rotation ticks, each row followed by its count of ticks:
The counts run from 0 to 442.
[-0.11,1.18,2.67,1.51,1.55,-0.01,-0.80,1.35,1.74,2.16,0.53,-3.02,0.00,0.32,-2.33,0.47,2.04,-0.09,-4.95,1.22,0.52,0.12,1.72,0.44,-0.61,1.27,1.29,3.15,0.19,1.56,2.31,0.15,-1.23]
373
[0.38,0.01,-2.53,0.31,1.73,1.65,1.40,-2.80,-0.48,1.62,0.25,3.69,-1.74,-2.11,0.18,0.94,-0.01,-2.86,-1.28,3.40,2.38,-2.19,0.85,-0.46,0.51,-1.10,-1.01,0.45,-0.01,-2.14,1.39,0.97,0.13]
159
[-0.26,-0.40,1.73,0.11,-1.40,-1.61,-1.08,-1.54,-1.20,0.52,1.71,-3.94,-0.22,-1.94,-1.09,0.63,0.46,-1.80,0.89,-2.37,-1.46,-0.53,2.08,-0.50,2.02,-2.42,-1.08,-1.93,-2.62,-1.41,-2.40,-1.99,-2.26]
205
[-1.10,2.56,-1.69,-0.76,-2.22,1.72,0.42,-1.68,0.53,1.31,-1.75,-0.50,-1.07,3.89,-0.95,-0.09,-2.52,0.38,1.35,-1.48,0.64,-1.11,0.30,-1.41,-1.98,-0.78,-0.62,-2.14,-0.80,-2.62,2.00,2.31,-3.28]
236
[0.34,0.44,2.47,1.72,-3.75,1.93,-0.99,-1.47,0.66,1.47,-0.44,-1.42,-4.87,-0.01,1.31,1.31,1.84,-0.60,-0.22,-0.36,-1.05,-2.53,0.33,-1.62,2.31,1.44,1.27,3.38,-0.10,-0.20,-0.33,-0.86,-2.13]
201
[0.83,2.03,2.41,0.14,-1.09,-1.33,-2.00,-0.10,-1.24,0.23,0.14,-1.07,-1.95,1.85,1.29,2.49,0.46,0.96,1.30,-1.68,0.04,-2.03,-0.61,-0.49,2.97,0.61,-1.88,0.73,-1.73,-2.61,2.44,0.22,-4.04]
218
[0.49,2.14,-0.30,-1.95,2.88,-1.35,-2.05,0.98,-0.89,0.54,-2.25,-2.35,-1.77,2.44,-3.06,-2.14,1.87,-0.81,1.37,-1.66,-0.15,1.26,3.40,1.99,-1.50,2.33,-0.62,-0.83,0.22,0.96,-1.05,-0.73,-1.88]
336
[-0.24,2.36,3.40,-2.28,-0.21,0.12,-0.41,-1.61,1.77,-1.11,2.65,-2.85,0.14,0.63,-1.74,-2.65,2.80,1.60,-0.41,2.51,-1.22,0.14,0.99,2.64,2.46,0.66,1.04,-0.10,-1.07,-0.68,0.95,-0.85,-1.41]
388
[1.43,2.75,-1.39,1.54,-0.09,-0.54,-0.29,0.55,-0.23,1.19,2.60,-0.67,1.77,0.91,-0.88,1.66,-0.14,-0.94,-2.16,1.26,1.28,-2.02,0.87,-1.80,0.30,-1.28,-0.05,0.83,-2.85,-3.08,1.69,1.78,-3.59]
168
[-0.29,-1.82,0.64,-3.03,1.19,1.41,2.52,-0.69,2.33,2.50,2.14,-1.22,0.31,-2.72,-1.53,-1.59,1.99,1.33,-2.24,2.64,-0.65,0.35,-1.44,0.66,-2.29,-2.23,1.02,-0.37,2.01,-0.53,2.12,0.22,-0.72]
380
[0.53,-0.68,-0.53,-1.26,-1.77,1.24,-1.37,-1.33,-0.31,0.81,0.54,-4.68,2.27,2.00,-1.38,-1.75,1.93,1.72,0.61,3.16,0.99,0.76,1.62,-0.80,1.52,-1.04,-0.89,-0.19,-0.91,-2.73,2.54,0.04,-0.73]
180
[1.38,-0.77,-1.12,-4.08,-1.14,0.99,2.76,2.04,0.83,5.02,-1.77,-0.22,-1.08,-0.40,0.25,2.15,-0.06,-0.92,-1.34,0.27,-0.44,-2.67,-2.17,-1.18,-0.79,-1.17,-1.78,0.65,2.36,-0.63,0.80,-0.46,-1.37]
276
[-4.32,1.26,1.25,-0.55,1.30,-0.59,-0.15,-0.91,0.91,0.74,-1.63,-0.32,-0.16,-1.89,-1.81,-0.07,3.98,1.39,-0.46,1.82,0.98,-0.32,2.57,2.31,0.72,1.02,0.42,4.22,-0.78,-0.43,0.75,1.02,1.14]
59
[2.94,0.64,2.40,-1.98,-0.60,-1.38,1.70,0.76,1.17,2.24,-0.33,0.56,-1.38,0.10,-1.14,-0.40,1.92,0.08,-5.86,-0.04,-0.47,0.88,0.31,1.55,1.43,-0.36,-2.45,1.50,1.90,-0.32,0.55,-1.48,-2.66]
86
[0.72,3.58,0.38,-1.63,-2.32,-0.48,0.27,2.03,0.41,1.92,-1.01,-2.89,0.42,3.11,-1.39,-1.41,0.65,1.34,1.14,0.55,0.06,-1.52,-0.96,-0.64,2.57,1.69,-3.14,0.72,1.15,-1.98,0.42,1.15,-2.99]
285
[1.71,2.66,-1.48,0.59,-1.08,1.18,0.06,0.16,-1.55,1.46,1.58,0.37,2.39,0.90,-1.27,1.90,-0.15,0.27,-2.44,-0.04,1.08,-1.81,-0.73,-2.65,0.42,-0.85,-0.03,-0.96,-2.44,-4.31,1.48,1.52,-4.71]
169
[-2.78,1.22,0.91,-0.21,2.14,2.19,1.85,0.32,0.33,1.42,-0.42,0.10,-4.03,-1.02,-0.10,-0.08,1.43,2.72,2.07,-1.53,1.42,-3.62,0.20,0.10,-2.36,0.68,-0.64,1.71,0.77,1.62,1.95,0.53,1.12]
316
[-1.13,2.44,1.68,-0.17,-1.25,0.75,3.31,-0.64,2.12,3.12,-1.83,-0.18,-2.38,-0.97,0.54,-1.06,-2.49,-0.93,-3.35,-1.62,1.30,-2.42,-1.56,0.06,2.01,-1.04,-2.45,-0.43,1.27,0.52,0.01,-1.44,-0.81]
292
[-0.28,2.11,2.78,3.20,1.78,-2.25,-0.72,0.12,1.96,0.61,3.42,-3.21,-1.02,-0.81,-1.10,-1.86,0.95,-2.26,-2.84,-0.05,-0.28,1.23,0.42,0.72,1.57,-0.48,0.38,0.78,-0.97,-0.47,-0.82,0.27,-2.63]
100
[-0.61,0.99,0.19,-3.74,1.23,-1.58,-0.62,1.51,-0.13,1.72,2.42,-0.57,0.89,-1.11,-0.64,-1.13,3.15,1.45,-0.53,4.36,-0.62,-1.43,-0.14,2.19,-0.11,0.64,-0.80,2.54,0.53,-1.74,2.20,0.29,-1.92]
76
[0.32,0.93,-2.54,-0.15,3.22,2.57,-0.10,1.10,-2.42,2.36,-0.07,0.75,0.18,0.19,-1.53,-2.44,1.57,1.14,-2.55,2.22,2.75,-2.73,-2.18,-0.08,-1.94,0.07,-0.41,0.66,0.69,-1.85,1.19,0.07,-0.78]
367
[-1.39,0.81,-0.92,0.85,1.86,1.35,-2.76,-4.28,-0.47,2.29,0.68,0.21,-2.03,1.23,-0.21,-1.12,-0.08,-5.28,0.02,1.83,-0.14,1.18,2.90,0.67,-0.75,1.01,2.02,0.97,-0.72,-1.60,-1.11,-1.16,-0.10]
148
[-1.27,2.56,1.81,1.01,0.04,0.97,0.47,-0.76,-1.37,1.60,-2.60,1.81,0.70,-0.20,-2.05,0.73,1.34,-0.59,-6.14,-1.51,0.53,-0.23,-1.48,1.37,1.01,0.56,-1.66,0.59,-0.04,-1.84,-0.07,-0.39,-2.03]
359
[1.36,-0.49,-2.91,0.45,1.92,2.17,0.70,-2.70,-0.32,1.19,-0.84,3.53,-2.86,0.22,-0.28,-3.09,-0.62,0.85,-0.98,-0.42,2.83,-1.09,1.97,-0.79,-2.92,-1.86,-0.60,-0.23,-0.07,-1.65,1.93,0.00,-1.79]
433
[0.71,-0.29,-0.93,1.14,2.19,-1.04,1.24,-1.34,1.32,2.27,2.66,2.87,-0.74,-2.88,-1.01,-1.25,0.09,1.68,1.00,-0.90,1.79,0.02,1.71,-1.76,-2.60,-2.17,0.37,0.43,-0.86,-0.97,1.25,2.26,-3.60]
431
[-2.68,0.34,0.74,1.72,1.94,2.03,-2.53,0.79,-2.03,1.75,-1.54,-1.79,-3.48,1.56,-0.12,-2.13,0.43,1.14,-0.55,-2.34,0.86,-3.37,0.14,0.46,-2.92,0.80,-0.03,1.79,0.22,1.20,-0.43,-1.95,-0.02]
318
[-1.14,1.94,2.70,0.68,-0.72,-2.02,-2.60,-0.67,-0.81,0.85,0.86,-1.30,-1.88,1.81,2.33,1.63,-0.57,-0.34,1.60,-0.40,0.29,-1.99,0.42,0.45,3.34,-0.36,-1.77,2.33,-2.24,-2.58,2.26,-0.48,-2.92]
217
[-0.82,2.31,-0.61,-2.24,2.33,-1.74,-2.19,0.89,0.01,0.91,0.18,-2.65,-0.37,1.84,-3.02,-2.19,0.36,-2.11,1.47,-0.21,-1.12,0.65,3.17,2.47,-1.89,1.58,-0.24,-1.00,-0.04,0.29,-1.36,0.09,-2.13]
337
[-1.21,-1.55,2.34,-0.77,-0.90,-0.78,0.79,-1.17,0.79,1.21,1.35,0.71,-3.78,-2.39,1.42,-1.98,1.86,-0.57,-2.88,1.82,-1.32,-0.68,0.15,2.78,1.30,-2.19,-1.63,3.19,0.81,-0.86,-0.52,-1.16,-0.39]
398
[-0.37,3.30,1.16,-0.13,0.83,-0.93,-1.36,-4.47,0.82,0.51,0.23,1.51,-1.41,0.45,1.20,1.01,0.55,-2.78,-1.83,0.84,0.17,0.23,1.60,1.77,2.40,0.23,1.95,1.62,-3.21,-2.04,0.88,0.07,-1.93]
150
[-2.61,3.31,-0.31,-3.09,2.33,-2.04,-1.82,0.30,0.46,1.12,1.31,-1.53,0.62,0.92,-2.40,-2.21,-0.47,-2.37,1.76,0.20,-0.85,0.32,1.09,2.37,-1.89,1.25,0.76,-1.05,-1.08,-0.53,-1.55,0.71,-3.64]
338
[-0.11,-3.18,0.00,0.51,0.25,1.95,0.25,-2.18,0.53,4.98,0.76,-1.42,1.32,-2.32,-0.86,1.89,1.10,-1.31,-1.44,1.64,1.05,2.27,-0.55,-2.49,-0.78,-2.37,1.65,-0.01,0.86,-1.64,1.70,-0.50,-0.33]
173
[-0.35,2.73,0.05,0.37,-0.70,2.69,1.63,-1.81,0.62,3.07,0.83,-0.47,-2.53,3.40,0.49,-3.95,1.71,0.55,-1.75,0.78,-0.66,0.01,-1.52,0.23,0.95,-0.07,-1.96,2.74,1.04,-2.88,-0.11,0.34,0.40]
95
[-0.57,1.24,2.01,0.17,-3.57,2.29,0.40,-2.93,1.87,1.45,1.10,-1.09,-4.11,0.19,1.59,1.48,1.00,-0.71,1.21,1.34,-1.13,-2.83,0.39,-0.75,2.02,0.87,1.38,2.66,-0.49,0.08,0.37,0.31,-0.34]
200
[-3.11,2.35,-0.12,1.67,2.99,0.68,-2.08,-0.09,0.83,1.62,-2.61,0.84,-3.04,0.42,-0.03,-3.68,-0.75,-0.43,-2.18,0.09,2.74,-1.54,-0.53,1.78,-1.04,1.82,1.62,2.66,-0.47,0.14,0.40,-0.09,-1.51]
44
[1.12,-0.05,0.88,-1.87,0.45,-1.65,-0.67,-3.66,-0.41,0.66,0.24,1.04,0.80,-1.15,-2.16,-1.26,0.57,-0.45,-0.20,-1.68,-0.14,1.72,5.86,1.35,-0.31,-1.84,-1.65,-1.49,-1.84,-0.97,-1.21,-1.96,-1.99]
139
[-1.16,0.49,-0.05,0.89,0.44,-2.36,-0.69,-1.23,1.62,1.74,-4.34,0.81,-1.00,-3.49,0.36,-0.11,-1.20,0.90,-0.97,-3.18,3.53,-0.83,1.67,-0.76,1.83,-2.03,0.60,1.20,-2.47,0.84,0.22,0.19,-2.55]
242
[0.61,1.56,-0.81,-0.49,2.85,1.41,0.83,-0.99,0.86,2.19,2.59,0.90,-3.06,-0.84,0.76,-4.30,0.13,-0.91,-1.08,3.95,0.89,-1.46,-3.00,0.59,0.30,0.03,-0.46,0.96,1.80,-1.49,0.47,-0.50,-0.94]
93
[0.04,0.11,-3.28,-2.06,-0.20,0.76,0.42,0.94,-2.55,2.05,-2.32,-0.37,1.23,-2.58,-2.75,0.60,1.51,0.49,1.87,-0.62,0.82,-4.10,1.69,-2.31,-0.91,-0.99,-1.44,-1.16,-0.71,-0.82,-1.68,-0.22,-0.46]
261
[0.58,-0.52,1.78,-0.56,2.49,-1.87,-0.38,-0.65,0.41,-0.03,1.05,0.37,-2.41,-1.34,0.09,-0.76,3.17,4.30,0.74,-0.98,0.93,-0.37,3.52,1.33,-0.01,-1.26,-0.48,3.25,-1.50,-0.15,2.99,0.04,-1.01]
126
[-0.26,2.25,-2.01,-0.58,1.51,0.61,-1.98,2.25,-2.10,-0.83,-0.14,-2.68,1.37,1.48,-3.59,-1.25,2.52,-1.01,-2.17,1.06,-0.44,-2.36,1.96,1.36,-2.32,0.80,-0.30,0.25,-1.89,-1.54,-1.36,0.60,-1.80]
63
